Every row has a hidden score. In each pair, how much higher is the second row's than the first's? 15 means about the same, 30 much higher and 0 much lower. The score is a weighted sum of the row's numbers plus the product of two more (or one squared), each taken from its middle value.
[ 0.403  0.569  0.321 -0.449 -0.411  0.396 -0.593 -0.129 -0.507  0.715]
[ 0.742  0.254  0.169 -0.707 -0.164  0.385 -0.438  0.550 -0.781  0.423] -> 16
[-0.448 -0.667  0.064 -0.557 -0.211 -0.907  0.654  0.344  0.679  0.510]
[-0.520 -0.337  0.031 -0.768 -0.016 -0.274 -0.017  0.740  0.181  0.792] -> 18
[-0.041 -0.287  0.231 -0.715 -0.220 -0.023 -0.173  0.495 -0.025  0.696]
[ 0.536  0.990  0.290  0.118 -0.099  0.842 -0.917 -0.153 -1.264  0.327] -> 21
[ 0.268  0.451  0.093 -0.412 -0.285  0.514 -0.582  0.174 -0.610  0.725]
[ 0.603  0.281  0.406 -0.253 -0.153  0.414 -0.677 -0.329 -0.725  0.796] -> 8
[ 0.466  0.229  0.240 -0.623 -0.329  0.322 -0.327 -0.053 -0.625  0.763]
[ 0.165 -0.187  0.086 -0.620 -0.311 -0.279  0.066  0.618 -0.196  0.721] -> 13
[ 0.787  0.926  0.431 -0.326 -0.296  0.748 -0.965 -0.217 -0.646  0.248]
[-0.573 -0.410  0.265 -0.852 -0.109 -0.426  0.135  0.563  0.366  0.616] -> 14
[ 0.988  0.761  0.200  0.218 -0.024  1.161 -1.113 -0.167 -1.112  0.012]
[ 0.501  0.614  0.368 -0.514 -0.206  0.586 -0.713 -0.387 -0.662  0.665] -> 19
[ 0.427 -0.280  0.318 -0.622 -0.281  0.012 -0.287 -0.172 -0.039  0.944]
[ 0.212 -0.282  0.175 -0.837 -0.002 -0.622  0.085  0.746  0.033  0.640] -> 10
[-1.431 -1.208 -0.836  0.586  0.464 -1.377  1.720  0.358  1.904 -1.248]
[ 1.444  1.895  0.017  1.353 -0.051  1.858 -1.380 -1.019 -1.487 -1.210] -> 18
[-1.199 -1.393 -0.690  0.912  0.282 -1.371  1.792  0.075  1.855 -1.349]
[ 1.415  1.940 -0.052  2.048  0.001  1.924 -1.503 -1.042 -1.483 -1.514] -> 13
[ 0.351 -0.115  0.265 -0.488  0.039  0.450 -0.526  0.145 -0.679  0.698]
[-1.335 -1.197 -0.588  0.192  0.539 -1.379  1.462  0.635  1.288 -0.585] -> 19
[-0.009 -0.376  0.080 -0.823 -0.263 -0.048 -0.045  0.127  0.172  0.924]
[-0.128 -1.167 -0.042 -0.438 -0.211 -0.719  0.866  0.714  0.506  0.045] -> 13
[-1.249 -1.224 -0.580  0.261  0.352 -1.346  1.428  0.683  1.413 -0.605]
[ 0.131  0.348  0.464 -0.842 -0.158  0.119 -0.470 -0.201 -0.225  0.813] -> 13
[-0.688 -0.621  0.300 -0.585 -0.204 -0.304  0.180  0.075  0.322  0.833]
[ 0.372  0.803  0.335 -0.662 -0.245  0.534 -0.750 -0.061 -0.489  0.529] -> 14
[ 1.306  1.778 -0.032  2.097  0.293  2.114 -1.519 -1.153 -1.442 -1.888]
[ 1.075  1.007  0.334  0.493 -0.224  1.420 -1.245 -0.843 -0.931 -0.221] -> 15
[-0.793 -1.220 -0.373 -0.244  0.001 -0.933  1.091  0.307  0.979  0.256]
[-0.105 -0.620  0.068 -0.969 -0.355 -0.431  0.335  0.368  0.709  0.566] -> 8
[-0.785 -0.803  0.127 -0.299 -0.223 -0.707  0.536  0.430  0.495  0.604]
[-0.177 -0.702  0.026 -0.785 -0.240 -0.839  0.657  0.355  0.772  0.424] -> 13
[-1.298 -1.037 -1.371  2.233  0.973 -1.342  2.162 -0.389  2.201 -3.017]
[ 0.975  1.695  0.130  1.266  0.099  1.524 -1.406 -1.044 -1.567 -0.425] -> 14
[-0.485  0.247  0.385 -0.862 -0.132 -0.086 -0.150 -0.135 -0.176  0.930]
[ 0.248  0.841  0.258 -0.113 -0.352  0.626 -0.832 -0.117 -0.654  0.619] -> 15
[-0.838 -1.324 -0.521 -0.075  0.398 -1.260  1.419  0.381  1.205 -0.360]
[ 1.139  1.613  0.213  1.455 -0.009  1.808 -1.335 -1.012 -1.594 -1.102] -> 18
[-0.152 -0.374  0.146 -0.728 -0.517 -0.110  0.195  0.342  0.160  0.626]
[ 0.952  0.905  0.302 -0.424 -0.158  0.669 -0.982 -0.535 -0.608  0.589] -> 7
[-0.976 -1.346 -0.492  0.359  0.316 -1.424  1.499  0.240  1.451 -0.554]
[-0.785 -0.862  0.019 -0.692  0.036 -0.705  0.597  0.428  0.601  0.573] -> 11
[-1.045 -1.054 -0.374 -0.189  0.131 -1.207  1.222  0.650  1.279 -0.267]
[ 0.295  0.254  0.458 -0.307 -0.364  0.395 -0.537 -0.237 -0.553  0.721] -> 17
[ 0.331  0.636  0.398 -0.522  0.015  0.329 -0.644  0.077 -0.891  0.618]
[-0.156 -0.733  0.061 -0.729 -0.043 -0.533  0.314  0.670  0.245  0.623] -> 13
[-1.337 -1.041 -1.314  2.300  0.987 -1.420  2.137 -0.240  2.089 -2.965]
[ 1.076  0.152  0.480 -0.379 -0.221  0.084 -0.540 -0.518 -0.584  0.915] -> 18
[-1.361 -1.275 -0.956  1.249  0.570 -1.476  1.899  0.148  1.850 -1.624]
[ 0.885  0.974  0.302  0.099 -0.279  1.058 -1.086 -0.532 -0.849  0.207] -> 10
[ 0.827  1.406  0.169  0.928 -0.058  1.451 -1.323 -0.693 -1.314 -0.296]
[ 1.448  2.051 -0.111  1.975  0.227  2.042 -1.484 -1.045 -1.552 -1.862] -> 15
[ 0.334  0.709  0.311  0.143 -0.115  0.954 -0.991 -0.453 -0.901  0.475]
[ 1.113  1.067  0.188  0.195  0.086  1.432 -1.187 -0.713 -1.216 -0.170] -> 14
[-1.308 -1.228 -1.010  1.179  0.675 -1.464  1.960  0.040  1.906 -1.789]
[-1.452 -1.258 -1.165  1.996  0.958 -1.395  2.107 -0.332  2.173 -2.686] -> 17
[ 0.938  1.349  0.311  0.322 -0.059  1.398 -1.252 -0.385 -1.122 -0.531]
[ 0.277  0.379  0.405 -0.080 -0.169  0.790 -0.796 -0.188 -0.818  0.471] -> 15
[ 0.991  1.178  0.360  0.434 -0.167  1.371 -1.183 -1.142 -1.118 -0.035]
[-0.356 -0.808 -0.295 -0.605 -0.097 -0.867  0.676  0.958  0.800  0.327] -> 13
[-1.276 -1.407 -0.840  0.998  0.709 -1.455  1.868  0.193  1.773 -1.623]
[ 1.398  1.695  0.099  0.812 -0.129  1.549 -1.320 -0.707 -1.378 -0.675] -> 18
[-0.769 -1.194 -0.143  0.036 -0.089 -1.272  1.184  0.259  1.371 -0.187]
[ 0.056 -0.367  0.143 -0.865 -0.298 -0.200  0.049 -0.148  0.280  0.993] -> 17
[ 0.594  1.349  0.272  0.352 -0.116  1.005 -1.093 -0.293 -1.297  0.111]
[ 1.187  1.588  0.028  1.431  0.102  1.885 -1.438 -0.865 -1.414 -1.154] -> 11
[-0.032  0.303  0.444  0.144 -0.549  0.383 -0.615 -0.375 -0.386  0.864]
[-0.004  0.371  0.267 -0.247 -0.238  0.672 -0.686 -0.049 -0.590  0.653] -> 12
[ 1.341  1.503  0.004  1.218  0.002  1.807 -1.305 -0.978 -1.566 -0.812]
[-0.938 -1.120 -0.736  0.036  0.319 -1.279  1.578  0.559  1.494 -0.834] -> 13
[ 0.663  1.281  0.321 -0.070 -0.204  0.943 -1.004 -0.829 -0.986  0.435]
[-0.740 -0.821 -0.370 -0.441 -0.151 -0.987  0.962  0.569  1.078  0.241] -> 14
[ 1.325  0.971  0.364  0.791  0.156  1.361 -1.228 -0.931 -1.589 -0.233]
[ 0.513  0.377  0.483 -0.420 -0.346  0.368 -0.591 -0.325 -0.533  0.706] -> 11
[-1.260 -1.296 -0.455 -0.568  0.490 -0.926  1.199  0.615  1.109 -0.147]
[-0.361 -0.972 -0.119 -0.312 -0.101 -0.858  0.588  0.643  0.606  0.583] -> 12
[ 1.208  0.964  0.278 -0.047 -0.130  0.915 -1.027 -0.669 -1.057  0.393]
[ 0.186  0.234  0.195 -0.998 -0.066  0.144 -0.237  0.000 -0.475  0.863] -> 17
[ 1.469  1.720  0.035  1.316 -0.069  1.662 -1.487 -0.814 -1.304 -0.896]
[ 0.669  1.658  0.277  0.326 -0.041  1.040 -1.293 -0.683 -1.064  0.121] -> 15
[ 0.394  0.188  0.427 -0.227 -0.402  0.394 -0.544 -0.236 -0.540  0.745]
[-0.605 -1.232 -0.229 -0.286  0.174 -1.061  1.058  0.547  0.768  0.105] -> 12
[-0.330 -0.834  0.224 -0.884  0.064 -0.855  0.576  0.326  0.645  0.419]
[ 0.914  1.144  0.431 -0.105 -0.033  0.809 -1.048 -0.315 -1.129  0.170] -> 17
[-0.518 -0.396 -0.130 -0.799 -0.071 -0.643  0.554  0.801  0.212  0.530]
[-0.558 -1.072  0.005 -0.691  0.052 -0.811  0.773  0.446  0.724  0.320] -> 4
[ 0.984  1.287  0.338  0.287 -0.209  1.060 -1.187 -0.893 -1.002  0.227]
[-0.584 -0.379  0.028 -0.819 -0.052 -0.430  0.199  0.647  0.260  0.751] -> 15
[-0.118 -0.725  0.062 -0.916 -0.138 -0.756  0.500  0.393  0.745  0.515]
[ 0.294 -0.270  0.298 -0.500 -0.063  0.341 -0.476 -0.003 -0.390  0.818] -> 16
[ 1.069  1.551  0.189  1.075 -0.048  1.425 -1.405 -0.756 -1.346 -0.419]
[-0.287 -0.557  0.244 -0.896 -0.225 -0.317  0.208  0.350  0.351  0.621] -> 12
[-0.611 -0.718 -0.164 -0.068  0.012 -1.320  0.946  0.946  0.681  0.023]
[-1.273 -1.070 -0.754  0.489  0.556 -1.504  1.742  0.357  1.826 -1.368] -> 15
[-1.292 -0.906 -1.324  2.218  0.884 -1.437  2.159 -0.376  2.182 -2.934]
[ 0.669  1.060  0.425 -0.043 -0.448  0.967 -1.030 -0.307 -0.652  0.057] -> 8
[-0.375 -0.201  0.169 -0.893 -0.144 -0.594  0.219  0.486  0.323  0.706]
[ 0.083 -0.155  0.462 -0.890 -0.208 -0.017 -0.247 -0.434  0.134  0.932] -> 20
[-0.105 -0.444  0.137 -0.872 -0.049 -0.645  0.326  0.293  0.228  0.773]
[ 0.123 -0.737  0.329 -1.054 -0.023  0.002 -0.040  0.252  0.150  0.581] -> 7
[-0.384 -0.350  0.176 -1.114 -0.003 -0.496  0.356  0.185  0.221  0.726]
[-1.159 -1.297 -0.622  0.076  0.406 -1.231  1.404  0.757  1.312 -0.552] -> 14
[ 0.062 -0.616  0.037 -0.700 -0.209 -0.607  0.323  0.622  0.337  0.631]
[-1.151 -1.241 -0.748  0.762  0.432 -1.445  1.721  0.566  1.584 -1.321] -> 18
[ 0.437  0.236  0.410 -0.264 -0.172  0.185 -0.627  0.580 -0.626  0.474]
[-0.964 -0.504  0.226 -0.497 -0.243 -0.398  0.354  0.582  0.193  0.560] -> 24
[-0.605 -0.390  0.029 -0.347 -0.020 -0.458  0.072  0.493  0.009  1.034]
[ 0.332  0.351  0.369 -0.603 -0.224  0.155 -0.459  0.082 -0.521  0.743] -> 13
[ 1.305  1.916 -0.006  1.394  0.204  1.992 -1.420 -1.408 -1.531 -1.226]
[ 0.104 -0.490  0.230 -0.712  0.027 -0.470  0.145  0.257 -0.153  0.854] -> 8
